In the rows, zero is written as 128.
A single turn carries every row of the set below to another of its rows. Some are shown first; where does it send the rows asked next?
z_68: [121  71 175 122 149 158 119 149 123 144 146 107 102 164 120 122 119 156
  62 155 150 141 137 123 125 168 108 119 127 126 154 165 111 117 113 147
 156 118 139 118 112 130  89 101 138 127 103 133 124 114 109]
z_905: [127  95 162  95 168 130 137 149 164 136 162 114 114 152 151 122 132 131
 117 129 142 128 140 136 110 118 125 132 143 132 126 135 159 100 137 120
 124 108  93 115 121 135 126 111 117 143 108  94 149 110 122]
z_839: [119  49 159 108 145 160 142 126 159 140 127 129  95 165 151 134 104 103
  87 131 144 173 141 141 143 125 136 103 130 128 143 172 132 120 118 119
 182 134 148 124 128  98 110 103 114 136 118 113 121 132 130]
z_438: [ 94  75 150 118 164 131 122 112 104 134 135 127 144 152 175 103 121 138
  97 121 162 153 165 123  93 130 121 111 141 123 126 130 141 106 110 139
 144 124 114 131 131 146 105 126 104 129 120 138 143 133 165]
z_117: [134  72 166 113 142 126 154 140 121 148 113 135 114 128 156 118 141 164
  69 120 133 142 157 127 106 134 124 143 123 124 133 152 131 103 113 152
 175 113  98 162 130 135 129 127 128 146 133 113 117 138 142]
z_855: [107  72 147  60 126 128 116 156 107 134 135 106 105 146 156  88 115  94
 103 147 166 155 108 142 104 113 110 113 124 130 141 149 127  97 129 141
 160 129 120  77 134 120 137 116 165 132 124 112 136 119 124]
z_948: [109  91 156  91 149 132 141 158 131 117 153 107  81 145 120 125 114 137
 110 143 132 136 134 116 143 117 147  90 172 119 139 153 139 121 142 110
 145 140 164 133 106 120 110 101 121 133 128 108 134 152 157]
z_153: [113 116 127  94 135 124 159 133 123 118 110 147  89 130 148 121 119 113
  86 108 153 143 109 119 130 132 134 134 140 141 164 156 144  92 143 157
 151 150 128 106 150 118 137 126 152 131  72 134 133 117 151]
z_426: [ 85  92 155 109 121 138 168 151 108 147 139  97  66 187 147 103 128 111
  89 167 134 143 147 119  99 130 152 151 169 123 123 158 130 107 116 119
 153 134 110 148 134 143 115 155 148 154 127 141 144 138 136]
z_497: [ 88  91 172 103 151 151  96 133 128 112 150 120 116 168 152  90  99 130
  99 148 139 145 147 122 132 147 125 122 160 147 144 169 149 101 139 131
 155 141  92 123 140 132 108 160 139 111 135 161 150 149 136]
z_367: [115  86 172 133 136 122 165 138 111 127 141  89 112 178 147 106 133 109
  90 120 140 144 117 131  84 125 111  94 148 115 135 128 180 117 131 138
 143 131 128 122 145 140 118 105 168 100  96 124 129 137 164]
z_34: [105 106 174 121 149 144 173 127 107 115 145 119  97 149 133 116 125 101
  96 128 133 117 145 148 149 137 120 116 146 150 121 155 145 105 140 153
 128  99 100  85 144 146 129 130 141 131 114 138 138 136 115]
z_709: [112  70 173 101 121 136 122 148 132 129 148 119  95 161 136  92 123 110
  92 136 143 153  72 134 118 110  93 146 146 117 145 175 136 108 154 125
 145 127 120 131 125 146 150 134 169 158 124 110 105 144 148]
z_685: [102 123 131 110 165 111 148 178 109 156 141 112  98 143 127  80 101 130
  87 133 140 150 134 108 126 102 132 133 131 118 178 144 125 113 131 128
 159 125 113 143 148 134 125 108 170 132 101 134 133 108 148]
z_658: [112  81 169 120 123 128 161 153 130 103 137 128 111 161 139 112 144 103
  85 157 121 172 119 112 102 134  97  89 126 136 119 176 129 128 132 122
 128 140 111 152 100 133 121 127 126 141  99 137 123 134 153]
z_738: [116  87 139  99 140 134  94 141 147 117 162 107  94 135 122 112 146 135
 111 156 135 136 152 143 150 118 122 114 121 133 153 150 151  96 127 139
 156 129 104 108 126 143  99 159 171 126 121 134 111 130 124]
z_891: [132  80 139 135 156 142 140 143 122 175 127 116  87 156 128  97 148 120
  98 141 126 147 139 109 156 135 147 101 118 120 139 133 136 102 150 123
 170 140 144 116 154 153  99 137 177 146 118 116 127 131 155]
z_977: [111  81 169 123 118 132 118 117  94 124 144 129  98 124 120  93 102 108
 113 134 142 139 121 131  96 108 126 117 128 167 136 147 113 129 122 146
 187 126 136 156 122 111 133 115 164 140 111 128 110 147 149]
z_276: [111  86 171 135 143 134 151 131 127 141 145 127  54 117 159  99 112 130
  91 136 184 152 126 107 103 151 131 118 138 173 125 139 133  82 124 138
 159 112 141 137 162 119 141 131 130 144 121 123 142 139 127]
z_40: [116  89 143 146 139 144 133 130 117 139 129 129  69 138 158 114 156 134
  96 138 179 149  97 116 137 106 122 125 163 130 129 129 127 126 131 124
 134 109 154 129 143 159 136 136 146 159 121 116 107 142 137]
z_736: [116  77 152 112 134 165 169 149 122 134 121 125 116 154 132 133 106 132
 115 132 150 148 144 119 119 143 161 148 136 134 156 164 161 116 128 140
 149  93 111  99 107 134 126 123 153 165 112 119 164 138 134]
z_106: [143  96 149 130 112 141  83 143 120 137 125 132  79 169 148 110 147 130
 110 155 133 156 124  93  93 146 120 120 134 163 136 136 133 120 133 136
 155 134 138 151 124 126 120 122 159 134  87 129 128 140 125]
z_186: [128 103 153 101 126 106  93 125  96 155 130 131  89 154 127  97 151 115
  75 139 144 122 136 150 119 122 115 120 159 143 145 166 103 117 119 112
 165 146 132 132 146 119 124  85 151 146 101 135 142 126 131]
z_93: [135  83 149 119 130 132 132 110 119 145 110  86  98 129 150 114 131 114
 109 166 142 175 148 135 120 122 130 109 171 102 112 163 146 127 147 103
 148 143 133 107 157 138 113 128 160 145 115 137 136 158 137]
z_546: [ 81  97 163  88 150 140 133 118 130 116 126 166 123 166 146 133 127 121
 108 131 159 151 132  94 123 133 106 121 158 129 152 171 147 104 137 125
 169 135 160 104 135 129 126 131 126 131 119 136 160 130 157]
z_819: [123 106 177 125 150 113 144 148 116 119 159 119 104 142 129 123 108 113
  87 144 163 153 123 138 108 123 164 122 159 118 164 133 147 141 134 103
 162 135 130 152 130 102 139 138 140 129 116 163 138 103 142]
z_994: [129  75 153 144 121 140 113 156  97 146 154 111 100 150 135  99 113 151
  57 116 160 138  98 136 141 135 132 130 162 116 165 151 125 130 128 118
 123 126 105 130 117 142 115 114 145 139 105 138 108 129 146]
z_311: [109  74 162 124 143 127 124 136 116 170 129  97 116 155 162 119 100  98
  88 154 133 172 141 134 119 102 104  85 119 131 154 124 159  95 125 133
 141 106 126 123 144 105 132 140 132 112 106 122 124 111 125]
z_525: [ 98  91 145 120 135 128 136 150 126 125 144 117  61 169 154 109 101  96
  76 141 143 193 163 131 122 131 120 130 141 138 154 183 146  95 106 136
 138 110 122 132 154 113 134 120 131 141 116 164 135 139 105]
z_955: [121  89 151 107 137 128 161 177 138 124 162 141  77 151 143  84 130 111
  98 107 116 164 135 100 127 130 119 129 116 130 112 158 119 115 141 133
 179 129 116 141 143 145 118 109 151 130 132 126 100 150 146]

z_891 -> z_311
z_367 -> z_819
Now these:
z_497 -> z_709
z_117 -> z_68
z_34 -> z_977

